First come named turns, each shown by rows before and after it. For each pair of rows after them, which turns, in which order, take the first row to the second? The first pair is done for you.
turn j_25:
[1.29 1.37 0.49 1.12 2.90 0.74 0.55 0.91]  ->  [ 1.06  0.28 -0.90  2.10  0.98  1.05  2.22  1.21]
[ 2.76  0.15  0.28  1.53  1.29  0.55  0.36 -0.77]  ->  [ 1.09  1.38 -0.71  1.67  1.75  1.73 -0.14  0.57]
[ 0.19  1.32  0.55 -1.75  2.77  1.90 -0.15  1.33]  ->  [ 0.49 -1.33 -1.46 -0.16 -0.73  2.03  2.89  1.12]
[-1.52  0.06  3.05 -0.79  0.43 -0.84  0.05  1.51]  ->  [-2.25 -0.48  1.49  0.16 -1.18 -0.28  1.41  1.99]
turn j_448:
[ 0.88 -1.90 -1.22 -0.52 -0.70  0.51  1.93 -0.59]  ->  [ 1.49 -1.16 -1.70 -0.40  0.34  1.05  1.87 -0.50]
[-0.62 -0.12  0.76  0.86  0.10  0.12  0.82  3.16]  ->  [-0.54  0.26  0.55  0.85  0.39  0.47  0.72  3.17]
[ 0.61 -1.16 -2.25 -0.47 -0.56  0.42  1.20  0.36]  ->  [ 0.93 -0.45 -2.49  0.07  0.43  0.65  0.81  0.25]
turn j_95:
[-0.42 -2.26  0.88  0.43 -1.56 -1.24  2.04  0.08]  ->  [-0.26 -2.56  0.36 -0.55 -1.35 -1.06  2.04 -0.02]
[ 0.13 -1.90  1.90 -2.46 -1.35 -0.59  1.24  0.62]  ->  [-0.75 -1.65  1.67 -2.92 -1.31 -0.67  0.65  0.58]
[ 1.71 -0.70 -1.43 -2.36 -0.74  0.07 -0.36 -2.51]  ->  [-0.02 -0.01 -1.47 -2.51 -0.93 -0.12 -1.48 -2.23]
Then:
Each pair is 2 to 4 turns apart.
[-2.28  0.42 -2.15 -1.07 -1.42  1.21  0.63  0.39]  ->  [-0.10 -0.81  0.28 -2.71 -1.07 -0.97 -0.49 -2.29] => j_25 then j_95
[ 1.00  0.76  1.56 -2.43  1.93 -0.64 -1.23 -1.36]  ->  [ 1.59 -1.22 -1.01  1.62 -1.33 -0.83  1.00 -2.29] => j_25 then j_448 then j_448 then j_25
[-2.78  1.59 -0.28 -2.72  0.63  1.23 -1.04  2.04]  ->  [-2.16  2.78 -0.01 -1.03  1.94  0.82 -2.46  1.10] => j_448 then j_448
[ 0.87  0.10 -1.62  0.58  1.17  1.22  2.27 -0.04]  ->  [ 1.17  0.32 -0.63 -1.56  2.41  0.69  0.70 -1.12] => j_25 then j_95
[-0.82  0.90 -0.54 -2.08  1.86  1.50 -0.87  0.39]  ->  [-1.02  1.53  0.37  0.28  2.09  0.87 -1.81  0.10] => j_448 then j_95
[ 3.69  0.56  2.43 -0.98  2.99  0.98  2.55  1.82]  ->  [ 0.99  1.46 -0.80 -1.41  2.07  3.02  3.03  3.52] => j_25 then j_95
[ 1.94  0.00  1.48  1.54  0.33 -1.39 -0.24 -1.39]  ->  [ 0.77 -0.59 -0.46  2.61 -1.42 -0.45  1.17 -0.41] => j_25 then j_25
[-1.64  1.17  0.34 -0.68  0.71  0.96 -0.52  2.40]  ->  [-0.71  0.39 -1.11 -0.76  0.30  1.77  1.08  2.31] => j_25 then j_448 then j_25 then j_25
[-2.15  1.70  2.01  0.28  1.48 -1.95 -3.26 -1.14]  ->  [ 0.95 -0.26  3.17  1.15  0.81 -3.09 -1.13 -2.30] => j_25 then j_95 then j_25
[-2.52  0.56  3.21 -0.48 -0.01  0.30  0.03  3.30]  ->  [ 2.46 -1.38  2.37 -1.94  0.67  0.44  2.90  1.20] => j_25 then j_448 then j_448 then j_25
[-0.99 -1.22  1.07  0.55 -0.27 -0.61 -1.52 -1.20]  ->  [-1.35  0.28  0.89  1.31  0.91  0.31 -1.66  0.22] => j_95 then j_95 then j_25
[-0.02  0.67  0.58  2.37  0.42 -0.73 -0.81 -0.30]  ->  [ 0.46 -0.03  1.32  2.35 -0.12 -0.86  0.16  0.08] => j_448 then j_25 then j_95
[ 1.06  1.74  1.84  3.38  2.04 -0.56 -1.25  0.61]  ->  [ 2.52 -0.70  2.73  2.97  0.59 -1.56  0.52 -0.07] => j_448 then j_95
[ 0.24  0.03  2.46  3.41 -0.62 -2.54 -2.27 -2.33]  ->  [-3.51  0.34  1.33  3.13 -2.26 -1.20 -2.12  0.21] => j_25 then j_448
